In the data rows, zero lies at 4.5, halfway between 4 and 5.
Some points, each followed by its number:
[3 2 2 4 4 8 2 4 3 3 4 4 3 5 5 6 6 5 4 1 6 3 5 4 4 4 4 4] 0
[3 6 4 7 3 5 3 4 5 5 5 6 5 4 5 4 4 2 5 4 4 4 2 5 4 2 3 1] 1
[2 4 6 3 8 1 5 3 5 3 3 3 3 5 6 7 5 8 3 6 5 4 5 3 6 6 6 5] 2
[7 6 4 6 5 2 5 4 8 6 3 5 4 3 2 2 3 5 4 5 2 5 3 4 4 4 3 6] 3
[5 7 6 7 5 6 6 5 7 7 4 6 8 4 4 2 2 4 4 6 4 1 2 1 6 5 6 2] 4
[7 4 7 4 5 2 7 4 5 6 3 4 3 2 2 4 1 3 3 6 2 2 4 4 4 3 5 4] 5
[5 4 5 5 5 4 4 2 5 5 5 5 5 3 5 4 1 4 4 5 4 3 4 3 8 5 6 3] 6
[0 3 3 4 7 6 3 3 3 3 4 3 3 7 6 5 6 7 3 2 4 3 7 4 4 4 4 3] 7
[3 2 5 3 6 4 6 2 5 6 2 4 3 5 6 7 4 6 4 3 7 4 7 4 6 6 7 5] 8
[3 4 1 7 2 6 3 7 4 1 8 7 6 6 5 5 6 3 5 6 9 4 6 6 4 4 5 4] 9
[5 7 4 6 4 4 5 2 3 5 5 5 5 4 5 4 6 4 6 4 6 5 6 3 5 4 4 5] 10
[5 2 5 2 7 2 6 4 2 7 5 2 1 4 4 6 2 7 2 5 4 4 7 2 4 5 5 4] 11
[0 3 5 5 5 7 4 7 6 4 4 7 7 7 5 3 3 5 5 2 6 4 2 6 4 4 4 1] 12
[4 3 4 4 5 6 4 7 4 4 4 4 5 6 3 4 3 6 3 2 5 6 5 7 4 4 5 4] 13
[3 6 1 5 4 8 3 6 5 3 6 4 5 5 4 3 7 4 7 1 7 6 5 5 5 4 4 4] 14
[6 2 5 3 6 2 5 2 3 6 5 6 3 3 4 5 4 6 5 6 3 8 5 5 4 5 5 6] 15
[6 6 5 5 3 6 5 6 5 4 4 7 6 6 5 4 8 3 5 4 4 3 6 2 5 4 2 5] 16
[4 5 4 7 5 6 4 6 5 5 5 5 5 5 4 3 4 5 5 4 4 5 6 6 5 5 3 6] 17
[6 6 4 8 2 5 3 5 6 6 5 8 5 4 4 1 5 1 8 6 5 4 3 6 2 3 3 4] 18
[5 4 5 5 4 3 5 5 6 6 4 5 3 3 5 1 6 5 6 5 4 6 3 3 5 4 6 7] 19
[5 5 9 4 5 5 8 5 9 8 4 4 6 4 4 7 4 6 5 4 2 5 4 2 7 6 5 6] 20
[5 3 6 4 4 3 5 2 0 6 3 2 2 3 4 4 4 6 4 6 4 8 5 4 3 7 7 7] 21
[4 4 8 2 7 2 7 3 5 7 1 2 3 3 4 4 3 3 1 8 1 4 3 2 7 5 7 5] 22
[7 1 4 3 5 0 6 3 3 5 4 4 2 3 6 9 7 6 4 4 5 5 6 3 4 8 6 7] 23
[2 1 4 3 6 4 3 5 3 4 3 3 4 6 5 7 2 5 2 6 6 2 3 7 3 4 6 1] 24
[3 5 1 6 2 7 2 6 3 3 8 7 6 7 3 5 6 3 6 0 7 3 5 5 1 1 3 3] 25
[4 8 6 7 4 5 7 7 8 8 2 5 8 2 4 3 3 4 5 4 2 5 5 3 6 4 3 6] 26
[5 2 5 3 5 3 5 1 5 4 4 2 2 4 5 5 3 6 3 4 4 7 5 6 7 7 8 6] 27
[7 3 4 3 5 3 5 3 3 5 4 3 4 3 1 5 5 6 4 4 3 3 8 3 4 6 7 5] 28
[5 4 4 4 3 3 6 6 3 5 7 5 4 1 6 3 5 3 7 3 3 7 7 4 5 6 4 7] 29
[4 2 3 4 4 6 3 5 1 2 6 5 3 5 5 4 5 7 5 4 6 8 6 7 3 4 5 6] 30
[5 7 3 5 3 4 4 5 3 6 7 4 5 1 4 5 7 4 2 5 5 4 5 6 2 4 4 4] 31
[3 4 6 3 8 4 6 5 6 4 2 4 4 6 4 4 5 6 1 5 6 3 4 3 7 5 3 5] 32
[6 4 4 5 3 3 7 3 4 5 3 3 3 2 3 4 2 3 3 7 0 1 1 3 3 4 5 3] 33
[4 3 3 5 3 6 2 4 3 2 3 4 4 6 7 7 5 4 6 5 6 6 5 6 5 6 4 3] 34
[4 5 3 5 5 8 2 6 5 2 6 6 6 5 5 5 5 5 6 1 7 5 6 5 5 3 3 3] 35
[5 4 3 5 4 4 4 5 5 4 4 6 4 3 1 3 6 4 6 4 6 6 7 5 4 5 5 4] 36
[5 5 3 5 4 4 3 5 5 4 5 4 4 4 6 3 8 3 5 4 6 8 4 4 6 7 5 7] 37
[4 7 6 5 4 5 4 3 4 4 4 5 3 5 5 6 5 4 5 6 5 4 3 6 4 5 4 4] 38
[5 5 4 5 5 5 3 6 4 5 3 5 6 4 6 4 5 2 5 8 6 4 5 7 6 3 3 4] 39
[5 6 3 5 7 6 3 3 4 7 4 4 5 4 4 5 6 6 5 4 6 5 5 2 3 4 3 6] 40
[5 6 8 4 5 4 7 3 4 8 1 4 4 4 5 4 3 7 2 8 1 5 3 0 9 6 7 7] 41
[2 3 4 5 5 6 2 5 4 2 4 4 4 4 8 8 6 3 3 6 7 4 5 6 6 3 4 4] 42
[7 6 7 7 4 3 8 4 6 6 2 4 6 3 4 4 3 5 5 7 4 5 4 3 8 6 6 5] 43
[6 3 6 3 7 0 8 2 3 6 3 2 3 2 2 4 2 6 2 6 2 5 4 2 5 6 4 7] 44
[5 3 4 5 3 5 3 4 4 6 6 6 5 3 4 6 5 4 5 5 5 5 7 7 5 5 5 8] 45
[6 4 2 8 2 5 4 5 4 5 6 7 6 4 4 5 3 2 7 6 6 3 3 4 3 2 4 2] 46
[3 6 5 5 4 4 5 4 6 4 5 6 5 4 5 7 5 3 3 6 5 3 2 7 6 3 5 4] 47
[5 5 5 6 4 3 4 6 6 6 4 5 3 3 5 1 6 4 6 4 4 6 3 3 5 4 6 7] 48
[3 2 4 3 5 6 4 3 2 3 6 3 2 6 8 8 6 7 1 5 6 6 6 6 2 8 6 6] 49
[5 4 8 4 5 5 8 5 9 8 4 4 6 4 4 7 4 6 4 4 2 5 3 2 7 6 5 6] 50
[0 2 5 1 7 4 2 2 0 3 2 3 1 6 5 7 3 6 1 7 6 2 5 6 5 5 6 2] 51
[3 4 1 2 4 4 3 3 1 2 3 2 3 6 6 6 7 6 3 1 7 4 7 6 4 4 6 5] 52
[4 3 4 3 4 5 1 4 5 3 4 5 5 7 8 8 7 6 4 4 6 7 3 4 5 5 4 5] 53
[5 5 3 6 5 5 4 4 5 3 6 6 4 3 1 6 3 2 6 4 6 4 2 7 3 2 5 3] 54
[3 6 0 6 3 8 2 6 5 3 6 5 6 5 4 3 7 4 7 1 7 6 5 5 6 5 3 4] 55
[2 3 6 3 7 6 6 5 5 5 3 3 5 6 5 5 4 6 2 3 4 8 3 5 5 5 4 3] 56
[7 7 7 7 4 3 8 4 7 6 3 4 6 3 4 4 3 5 6 7 4 5 4 2 8 6 6 5] 57
[6 5 3 6 4 4 3 7 7 2 6 5 7 7 5 4 3 3 5 5 5 3 2 7 3 3 3 4] 58
[2 2 8 2 8 5 3 2 5 3 4 3 0 6 8 5 1 6 1 2 5 5 4 6 6 5 9 1] 59
[5 6 7 4 5 2 8 3 7 5 5 2 6 2 5 4 5 5 4 5 4 5 6 0 6 5 4 7] 60
[8 5 5 4 4 4 5 5 5 7 4 5 5 2 1 4 4 5 5 4 4 4 7 2 4 5 5 7] 61
[3 3 5 4 5 6 3 4 3 3 5 3 3 6 6 7 6 6 1 3 6 5 8 4 3 6 5 3] 62
[6 6 5 6 3 7 5 6 5 4 4 7 7 6 5 4 9 3 6 3 5 3 6 2 5 4 2 5] 63
[6 3 4 5 3 3 5 5 3 5 7 6 3 3 3 6 5 4 5 4 4 5 7 3 4 3 4 6] 64
[2 2 6 0 7 5 3 2 3 3 2 2 2 7 5 7 3 5 1 5 4 2 1 7 4 5 7 0] 65
[9 5 5 6 3 2 6 5 5 7 5 5 7 0 0 2 4 2 6 5 3 6 3 4 4 4 2 5] 66
[2 0 4 2 6 4 1 4 3 2 4 2 1 5 7 8 2 6 2 4 8 5 4 4 6 7 9 2] 67
[4 5 4 6 6 6 4 4 6 4 4 5 6 6 6 6 7 4 3 7 6 6 5 6 4 4 4 4] 68
[4 6 5 4 2 6 4 5 7 4 6 4 4 7 7 4 6 4 5 5 6 4 6 2 8 5 5 4] 69
[3 3 4 1 6 5 3 8 3 2 5 5 2 7 6 4 6 8 3 1 6 4 4 8 5 6 6 4] 70
[2 3 2 3 5 4 3 6 4 2 6 6 5 5 4 4 6 3 4 2 6 4 5 5 3 6 5 3] 71
[5 3 7 2 7 1 8 2 5 8 0 0 4 5 2 1 0 5 2 6 0 5 0 2 7 5 5 3] 72
[5 6 5 5 3 8 3 9 4 3 6 5 6 7 6 6 6 6 4 4 8 4 4 6 7 6 5 3] 73
[3 5 5 3 7 4 5 6 3 5 4 4 5 5 8 6 3 4 3 7 6 5 4 4 5 5 6 4] 74
[3 3 2 6 3 3 1 3 1 3 7 6 4 7 6 6 6 5 6 5 8 4 8 4 4 3 5 5] 75
[6 5 4 7 2 6 4 7 4 2 8 7 6 2 4 2 5 3 7 5 5 7 5 5 3 5 3 6] 76
[4 4 6 3 4 3 6 4 3 6 0 2 2 4 2 4 1 7 4 2 3 2 5 3 4 5 6 4] 77
[7 4 5 4 5 5 4 3 3 3 5 5 4 3 5 4 5 3 5 4 5 7 6 4 5 7 2 6] 78
[7 8 5 6 2 4 6 3 4 7 7 5 7 3 2 4 5 5 7 4 5 4 4 1 1 3 3 8] 79
[1 3 6 3 9 4 6 0 2 5 3 1 1 5 4 8 3 5 1 7 2 4 4 6 4 5 6 3] 80
[4 4 6 3 7 8 4 6 3 4 5 4 6 5 7 6 7 5 5 6 5 4 4 8 4 5 4 4] 81
[5 5 3 5 3 4 4 3 4 3 4 4 5 2 2 3 4 4 4 3 4 5 5 5 4 4 4 5] 82
[2 2 3 3 6 2 3 4 1 2 6 4 3 8 5 7 5 6 4 3 6 4 7 5 2 5 6 3] 83
[6 2 5 2 6 3 5 2 3 6 5 6 3 4 5 5 5 6 5 6 3 8 5 5 4 5 5 5] 84
[7 7 9 2 6 2 8 3 5 8 3 3 5 3 4 3 5 6 3 6 3 9 5 2 7 9 6 7] 85
[6 6 4 6 1 6 5 4 6 4 5 5 7 3 4 3 6 0 8 6 5 3 1 5 2 0 2 3] 86
[5 3 4 4 4 6 3 7 6 3 6 6 4 5 6 7 6 3 7 4 4 4 6 7 4 5 4 5] 87
[5 4 7 3 5 3 7 3 5 7 2 3 3 5 4 5 4 7 2 5 3 5 6 2 8 7 6 6] 88
[4 5 7 4 5 3 6 3 5 8 3 4 3 3 3 5 3 7 3 7 2 5 5 1 4 6 5 7] 89
[1 3 4 4 7 7 5 1 4 3 3 3 3 9 5 6 4 7 5 3 6 5 9 5 6 6 4 3] 90
[6 5 3 5 4 4 3 5 4 4 5 4 4 3 6 3 8 3 5 4 6 9 4 4 5 7 5 8] 91
[6 5 7 4 6 2 5 4 4 6 3 3 4 0 3 3 4 5 4 7 1 7 5 2 7 8 6 7] 92
[4 4 4 7 5 6 3 6 5 5 5 5 5 6 5 3 4 5 5 4 4 5 5 6 5 5 4 5] 93
[2 3 7 3 6 5 5 2 6 5 4 3 3 5 6 6 3 4 3 7 5 4 4 6 4 4 6 4] 94
[3 3 6 6 6 5 6 4 6 5 3 4 3 6 8 7 6 3 3 6 6 5 4 5 5 5 5 2] 95
[5 6 8 5 5 4 6 5 4 8 5 5 4 2 5 4 3 5 5 4 1 5 6 3 5 5 3 7] 96
[4 4 3 5 4 5 3 3 3 3 6 5 5 4 2 5 5 4 6 3 6 2 7 4 1 4 4 6] 97
[3 2 3 3 6 6 3 3 6 2 4 5 3 6 4 6 5 4 4 5 4 4 4 8 3 3 4 3] 98
[6 6 4 8 2 5 3 5 5 5 6 8 5 5 4 2 5 0 7 6 6 3 3 6 1 3 3 4] 99
[6 5 4 3 6 4 6 2 4 3 3 3 3 5 6 6 3 5 1 4 3 8 6 5 7 7 8 5] 100
[3 2 4 3 6 2 3 4 1 2 6 3 3 7 5 7 4 6 4 3 6 4 7 5 2 5 7 3] 101
[6 5 4 3 5 4 4 4 5 4 4 5 3 2 4 3 4 5 5 5 3 7 6 7 6 5 6 5] 102
[4 2 4 3 6 4 6 5 3 3 4 2 4 4 1 4 0 7 0 5 3 2 3 3 4 6 8 2] 103
[4 5 2 6 4 3 5 6 2 6 4 4 5 4 3 4 4 3 5 6 3 1 3 5 0 2 4 3] 104
[5 3 3 5 3 4 3 5 3 4 5 5 5 4 3 5 5 5 6 4 5 3 7 4 3 5 5 6] 105
[6 3 6 5 5 4 4 8 3 6 2 6 6 5 5 8 6 5 3 3 6 5 8 3 6 6 5 6] 106
[5 4 4 4 4 4 4 5 4 4 6 4 6 3 4 3 7 5 3 4 5 6 6 5 2 4 3 5] 107
[4 3 4 4 5 6 4 7 4 4 4 4 5 7 3 4 3 6 3 1 6 6 5 8 4 4 5 4] 108
[3 5 4 4 2 8 1 6 6 1 7 7 6 8 8 5 5 3 6 3 6 4 3 7 8 6 4 4] 109
[5 7 5 7 2 4 8 5 4 7 4 5 6 2 2 3 6 3 6 3 3 5 5 1 7 4 2 7] 110
[8 6 4 7 4 5 5 6 3 2 8 7 8 3 2 4 4 3 7 1 6 2 4 4 3 1 2 6] 111
[6 4 5 5 5 3 4 2 6 5 6 5 4 5 5 4 6 4 4 4 5 9 5 7 7 6 5 5] 112
[0 3 3 4 7 6 3 3 3 3 4 3 3 7 6 5 5 7 3 3 4 3 7 4 4 4 4 3] 113
[6 5 4 4 6 4 6 2 4 4 3 3 3 5 6 6 3 5 2 4 3 8 6 5 7 7 8 6] 114
[7 6 5 5 3 5 5 3 5 5 6 5 5 4 2 2 4 3 7 3 3 8 4 5 4 4 6 6] 115
[3 5 3 6 3 7 1 5 4 3 5 5 5 5 6 5 6 1 5 3 7 2 4 5 2 2 2 3] 116
[5 5 9 4 5 1 7 5 5 5 4 4 5 4 2 1 0 6 3 7 1 4 2 4 5 3 5 3] 117
[5 5 4 5 3 5 6 2 6 5 5 5 6 4 4 5 6 3 5 7 2 4 3 4 7 4 3 6] 118
[2 3 4 5 5 6 2 6 4 2 5 5 4 4 8 8 6 3 3 6 7 4 5 6 5 2 4 4] 119
[5 4 2 6 3 4 4 3 3 6 5 5 4 4 2 3 6 4 5 4 5 5 5 5 4 4 5 5] 120
[5 7 4 5 3 6 5 8 6 5 6 6 7 4 6 6 6 2 7 6 5 5 4 6 4 5 3 7] 121
[6 5 7 4 6 3 5 5 6 6 4 5 6 3 5 3 4 6 3 5 2 7 3 2 8 7 4 6] 122
[8 4 5 5 4 2 7 1 4 6 5 4 4 4 2 4 5 4 4 5 2 7 6 2 5 6 5 8] 123
[6 6 7 5 4 3 8 2 7 6 3 4 5 3 3 4 5 4 6 5 1 9 4 2 9 5 5 7] 124
[5 7 4 5 2 7 5 6 6 5 4 6 5 5 3 4 4 3 6 3 3 6 6 6 7 5 3 5] 125
[2 4 2 3 5 7 3 6 4 2 7 3 4 7 6 6 6 4 5 5 7 2 4 7 4 2 5 3] 126
[3 3 7 2 6 4 7 1 1 5 2 2 2 4 2 5 2 7 2 4 3 6 7 3 5 4 7 3] 127
[5 4 3 5 3 4 4 3 4 3 3 4 5 2 2 3 3 4 4 2 4 5 5 5 4 4 5 5] 128
[4 0 3 1 6 3 4 3 5 2 4 1 2 6 7 6 2 7 3 5 5 3 2 7 2 4 8 2] 129
[2 1 2 1 6 6 1 1 3 3 4 4 5 9 6 5 3 5 3 6 7 4 4 5 4 4 6 1] 130
[6 7 5 6 3 3 6 2 6 7 5 5 5 1 4 5 6 4 6 7 4 6 3 5 3 2 2 6] 131
[3 5 3 2 5 5 4 4 4 4 5 3 5 8 5 4 6 5 3 5 5 6 5 7 3 5 5 3] 132
[4 7 6 5 3 7 5 6 9 6 4 6 8 6 6 4 4 2 5 5 4 3 0 6 3 1 3 2] 133
[7 6 4 6 2 4 7 1 7 4 3 5 4 3 6 5 4 3 6 6 3 4 1 6 4 5 3 4] 134
[4 3 2 5 4 6 3 4 2 2 6 6 5 5 5 4 5 6 6 4 5 5 6 6 4 5 5 3] 135
[6 5 4 5 3 5 6 6 6 4 7 7 7 4 6 6 8 3 7 6 5 4 4 6 4 5 4 5] 136
[6 6 8 2 8 3 9 4 4 7 1 0 4 5 5 4 0 5 1 8 2 3 2 3 5 6 6 3] 137
[5 6 4 6 3 8 5 6 5 5 6 5 6 4 4 4 4 3 6 7 5 3 4 6 1 1 1 4] 138
[5 6 3 6 1 5 5 5 4 2 8 8 6 2 5 4 9 3 6 2 3 5 6 3 3 1 1 6] 139
[6 7 4 7 2 5 4 4 4 5 8 7 8 4 2 3 5 3 7 1 5 4 6 3 4 2 2 8] 140
[4 5 4 6 4 6 3 6 3 3 6 6 7 5 6 4 7 4 6 2 6 5 7 4 4 5 1 6] 141
[4 5 5 5 4 5 5 7 5 5 6 5 5 5 6 6 5 4 6 6 6 3 5 5 5 4 4 5] 142
[3 7 4 6 2 4 4 8 7 6 4 8 6 5 3 2 5 4 6 5 6 3 3 4 5 4 4 4] 143
[4 5 3 5 2 5 3 3 6 5 4 6 5 5 3 3 4 5 5 2 5 7 5 4 3 4 5 5] 144
[4 5 5 5 6 6 4 3 5 4 5 5 4 3 6 3 7 5 5 2 4 7 6 5 5 5 4 5] 145
[7 5 8 2 7 1 8 2 5 6 5 2 2 2 4 1 2 9 3 6 1 8 6 4 6 7 6 7] 146
[3 4 5 2 6 4 3 3 2 2 5 2 3 6 4 5 2 4 3 5 4 2 3 8 2 3 4 0] 147
[3 1 3 4 5 7 2 4 4 2 5 5 4 8 9 8 8 4 4 6 6 4 5 7 5 5 4 3] 148
[5 6 5 6 3 4 7 4 8 8 4 7 7 2 4 4 4 5 5 3 3 4 4 0 4 5 3 7] 149
[3 2 6 3 7 2 5 2 3 5 4 3 5 4 5 6 5 7 2 5 4 5 7 3 6 7 5 4] 150
[3 4 5 3 5 5 5 3 5 5 3 5 5 6 5 4 4 6 3 4 3 6 3 6 5 5 4 4] 151
[2 3 5 2 6 3 3 3 3 3 3 3 1 7 8 7 3 5 3 6 6 3 2 6 4 6 7 2] 152
[6 6 5 6 3 6 5 6 5 4 4 7 7 6 5 4 8 3 6 3 5 3 6 2 5 4 2 5] 153
[6 6 5 6 3 7 5 6 5 4 4 7 7 6 5 4 8 3 6 4 5 3 6 2 5 4 2 5] 154
[6 5 3 6 4 4 3 7 7 1 6 4 7 7 5 4 3 3 5 6 5 2 2 7 3 3 3 4] 155
[5 5 5 5 4 5 5 3 7 3 5 6 5 6 4 7 6 5 5 5 6 6 7 4 4 6 3 7] 156
[2 2 2 5 6 5 2 5 5 1 4 4 4 8 5 5 6 6 5 3 7 8 5 7 4 3 5 5] 157
[7 5 4 7 4 2 6 6 8 6 3 4 6 1 0 0 3 3 6 4 3 6 2 4 3 2 2 8] 158
New points follow, each followed by the numbers of its three nearest points above by angle, nearest first.
[4 7 5 4 2 6 4 5 8 4 6 4 4 7 7 4 6 4 6 5 5 4 6 2 8 5 6 4] 69 109 73
[5 4 4 5 3 5 4 4 4 6 6 6 5 3 4 6 5 4 5 5 5 5 6 6 5 5 5 8] 45 64 105
[6 3 6 3 7 1 8 2 3 6 4 2 3 3 2 4 2 6 3 6 2 5 4 2 5 6 3 7] 44 146 89
[4 5 5 4 6 5 4 4 4 5 4 6 5 4 4 5 6 6 5 5 6 5 6 4 4 3 6 6] 40 106 75
[6 6 7 2 8 3 8 4 4 6 1 1 4 5 4 4 0 5 1 7 2 3 2 4 5 6 6 3] 137 72 22
[2 4 5 3 8 5 5 6 5 7 3 3 4 6 5 3 3 5 3 3 5 7 4 5 6 5 4 5] 56 151 32
[3 5 3 6 3 7 0 5 4 3 5 5 5 5 7 5 6 1 5 4 7 2 4 4 2 2 2 3] 116 25 119
[4 5 4 5 5 8 2 6 5 2 5 6 6 5 5 5 5 5 6 1 7 4 7 5 6 4 3 3] 35 55 14
[4 5 7 4 5 3 6 3 5 8 3 4 3 3 3 5 4 7 3 7 2 5 5 1 4 6 5 7] 89 41 88
[8 5 5 4 5 4 5 5 5 7 3 5 5 2 1 3 4 5 5 4 4 5 7 2 5 6 5 7] 61 92 123
[3 2 3 3 6 7 3 2 6 2 4 5 3 7 4 6 5 4 3 5 4 3 4 8 2 3 4 3] 98 130 147
[3 5 5 5 3 7 6 7 4 6 6 7 6 8 5 2 3 6 5 3 4 3 3 5 4 3 4 4] 12 133 143
[5 6 5 5 3 8 3 9 4 3 6 6 6 7 6 6 6 6 5 4 8 4 4 7 7 6 5 2] 73 109 35
[4 7 4 7 3 5 3 4 6 5 5 5 5 3 5 3 4 2 5 4 4 4 2 5 4 2 3 2] 1 86 18
[3 4 5 2 6 4 3 2 2 2 5 2 3 6 4 5 1 5 3 5 5 2 3 8 2 3 4 0] 147 65 24
[3 7 4 7 3 5 3 4 6 5 5 6 5 4 5 3 4 1 6 4 4 4 1 5 3 1 3 1] 1 86 133
[3 3 7 2 6 4 7 1 1 4 3 2 3 4 3 5 2 7 2 4 3 6 7 3 5 4 6 3] 127 11 80
[4 2 3 4 4 6 3 5 1 3 6 5 4 5 5 4 5 7 5 4 6 7 6 7 3 4 4 6] 30 135 157
[7 6 5 5 3 5 5 3 4 5 6 5 5 4 2 2 4 3 7 3 3 7 4 6 3 4 6 5] 115 66 140
[3 4 2 3 3 5 2 7 3 3 6 4 3 4 5 7 5 5 5 5 7 3 3 9 3 4 5 4] 126 119 9
[4 7 5 6 4 7 4 6 8 5 4 6 7 7 6 3 5 5 5 4 5 3 2 4 5 5 1 3] 133 143 12
[2 2 3 3 5 5 3 6 3 4 4 4 4 6 6 7 3 5 2 5 6 2 3 7 3 4 6 1] 24 65 152
[4 4 1 4 5 6 3 6 4 3 7 4 2 5 6 5 5 2 6 5 4 4 4 7 2 4 5 1] 126 98 87
[6 3 1 6 3 4 4 3 2 6 5 5 4 4 1 3 6 4 6 3 5 5 5 5 3 4 5 6] 120 105 36
[2 3 1 3 5 4 2 5 3 3 4 4 4 8 4 5 4 5 4 5 7 4 5 7 6 6 5 1] 130 24 83
[3 4 5 2 6 4 3 3 2 2 5 2 3 6 4 4 1 4 3 5 5 2 3 8 2 3 4 0] 147 65 24
[4 4 3 4 3 4 5 6 3 4 7 5 4 1 6 4 5 3 7 3 4 7 7 4 5 7 4 7] 29 91 76
[5 6 7 5 5 4 6 5 4 7 5 4 4 2 5 4 3 5 5 4 1 5 6 3 5 5 3 7] 96 92 89
[5 7 5 6 3 5 6 5 9 5 2 5 7 5 6 2 3 5 8 4 2 8 4 4 6 4 4 6] 26 124 125
[5 5 5 4 4 3 5 3 5 5 3 6 5 5 5 6 5 3 4 7 5 4 4 5 6 5 5 4] 47 118 38
[4 6 4 6 3 7 5 6 5 5 6 5 6 4 4 4 4 3 6 6 5 3 4 6 1 1 1 4] 138 86 99
[5 6 3 6 1 5 5 5 4 3 7 7 6 2 5 4 8 4 6 2 3 5 6 3 3 1 2 6] 139 140 111
[1 2 4 5 5 5 4 5 3 2 4 4 4 7 8 8 8 4 6 7 6 6 5 9 4 4 7 2] 148 34 42
[5 3 3 5 3 4 4 5 4 4 5 5 5 4 3 5 5 5 6 4 5 3 6 4 3 5 5 6] 105 97 64
[2 2 5 1 7 5 3 3 3 3 3 2 2 7 5 7 3 5 2 5 5 3 1 7 4 5 7 0] 65 152 24
[8 6 4 7 4 4 5 6 4 3 8 7 8 3 2 4 3 3 7 2 5 2 4 4 3 2 2 5] 111 140 46
[4 5 5 5 6 6 4 3 5 4 5 5 4 2 6 3 7 5 5 2 4 7 6 5 5 5 4 6] 145 91 37
[6 7 4 7 2 5 4 4 4 4 9 7 8 4 2 3 5 3 7 0 5 5 6 3 4 2 1 8] 140 111 139
[4 5 3 5 5 8 2 6 5 2 6 7 6 5 5 5 5 5 6 0 7 4 7 5 6 3 3 3] 35 55 14
[6 6 7 5 5 2 5 5 6 6 4 5 6 3 5 2 4 5 3 5 1 7 3 2 8 7 4 7] 122 92 85
[4 3 3 4 4 8 2 4 2 1 4 6 2 7 6 7 7 3 3 6 6 3 4 7 4 6 6 2] 148 34 42
[6 3 4 4 3 3 7 3 4 5 4 3 3 2 3 5 2 3 3 7 0 1 1 4 3 3 5 3] 33 5 104
[3 5 4 3 5 5 4 4 5 4 5 4 5 8 5 4 6 5 4 5 5 6 4 7 3 5 5 3] 132 157 130
[0 2 5 1 7 4 2 2 0 2 2 3 1 6 5 7 3 6 2 6 6 2 5 6 5 5 6 2] 51 65 152
[3 3 6 6 6 5 6 4 6 5 3 4 2 6 9 7 6 2 3 6 6 5 3 6 6 5 5 2] 95 94 42
[4 7 6 7 4 6 7 7 8 7 3 5 8 3 4 3 4 4 5 4 2 5 5 3 6 4 3 6] 26 149 110
[2 5 6 3 8 1 5 3 5 3 3 3 3 5 6 7 5 8 3 6 6 4 5 3 6 7 6 5] 2 150 8
[5 7 6 6 5 6 6 5 7 7 4 6 7 4 4 3 2 4 4 6 3 2 2 1 6 5 6 2] 4 57 26
[5 6 5 5 3 8 3 9 4 2 6 6 6 7 6 6 6 6 5 3 8 4 4 7 7 6 5 2] 73 109 35
[6 6 3 6 1 7 5 6 5 3 7 6 8 2 5 2 5 2 7 4 5 6 5 3 4 4 3 7] 76 140 139
[4 4 5 5 4 4 5 6 4 6 2 6 4 4 3 5 4 6 4 3 4 3 6 3 4 4 4 5] 77 106 61
[3 4 6 3 7 4 6 5 6 4 2 4 4 6 4 4 5 6 1 5 5 3 4 3 6 5 3 5] 32 2 88
[7 3 4 4 5 3 5 3 3 5 4 4 4 3 1 5 5 5 4 4 3 3 8 3 4 5 7 5] 28 61 123
[5 5 6 4 5 6 5 3 7 3 3 5 7 4 6 5 4 4 5 7 5 5 3 7 3 3 3 3] 133 68 134
[5 3 4 2 4 3 5 6 2 4 4 4 3 5 5 7 7 6 5 6 5 6 7 4 8 6 6 7] 23 106 88
[6 5 2 4 3 4 5 3 5 6 4 3 5 3 1 3 2 3 5 6 4 2 3 4 4 5 4 3] 33 66 5
[4 4 6 3 4 4 7 5 3 6 0 2 2 4 1 4 1 7 4 2 3 2 5 3 4 5 6 4] 77 127 103
[4 1 3 3 6 5 4 5 2 1 4 4 3 5 4 3 5 7 4 5 6 6 7 6 4 6 7 7] 30 49 157
[6 3 4 4 5 3 5 3 3 5 4 4 4 3 1 5 5 6 4 4 3 3 8 3 4 5 7 5] 28 61 127
[3 4 2 6 3 7 2 7 5 3 6 5 6 5 3 2 5 4 5 0 5 2 4 4 0 0 2 1] 25 116 35
[5 5 9 4 5 1 7 5 5 5 4 4 5 4 1 1 0 5 3 7 1 5 2 4 5 3 5 3] 117 72 5
[6 5 4 6 3 4 6 5 6 3 3 5 6 2 4 5 4 1 6 5 4 2 2 4 3 4 3 3] 86 134 46
[5 3 6 4 4 3 5 2 0 7 4 2 2 3 4 4 4 6 4 6 4 7 6 3 2 7 7 7] 21 15 89
[3 3 6 6 6 5 5 4 6 5 4 4 3 6 8 7 6 2 3 6 7 5 3 6 5 5 5 2] 95 42 148
[5 6 5 6 2 5 7 4 8 8 5 7 7 2 4 4 5 4 6 3 3 4 4 1 4 4 3 7] 149 110 26
[5 7 3 5 2 6 5 6 5 5 4 6 5 4 3 5 4 3 6 3 3 6 5 6 6 5 3 5] 125 121 110
[3 3 4 1 7 5 3 8 3 1 5 5 2 7 7 4 6 8 3 1 6 4 4 8 5 6 6 4] 70 108 52
[3 6 5 4 5 3 6 6 5 5 4 4 4 6 4 5 6 5 6 7 2 2 4 5 4 4 5 3] 104 33 117
[6 5 3 8 2 6 4 7 3 2 8 8 7 2 4 1 5 3 7 5 6 7 5 5 2 5 2 6] 76 139 99
[3 3 5 2 6 4 3 2 2 2 5 1 3 6 4 5 1 5 2 5 4 2 3 8 2 3 4 0] 147 65 24
[3 2 5 3 5 5 6 2 6 6 1 4 3 5 6 7 4 5 4 4 6 4 6 4 6 5 7 5] 8 94 88
[4 2 4 3 6 3 1 5 2 1 6 4 3 5 6 8 5 6 3 5 8 4 4 5 6 6 7 2] 67 101 152
[6 4 4 5 2 3 7 3 4 5 4 3 4 2 2 4 2 3 3 7 0 1 0 3 3 3 5 3] 33 5 117
[2 4 5 2 7 4 5 1 2 5 2 2 2 5 5 7 6 4 1 7 4 4 4 4 4 6 7 4] 80 51 65
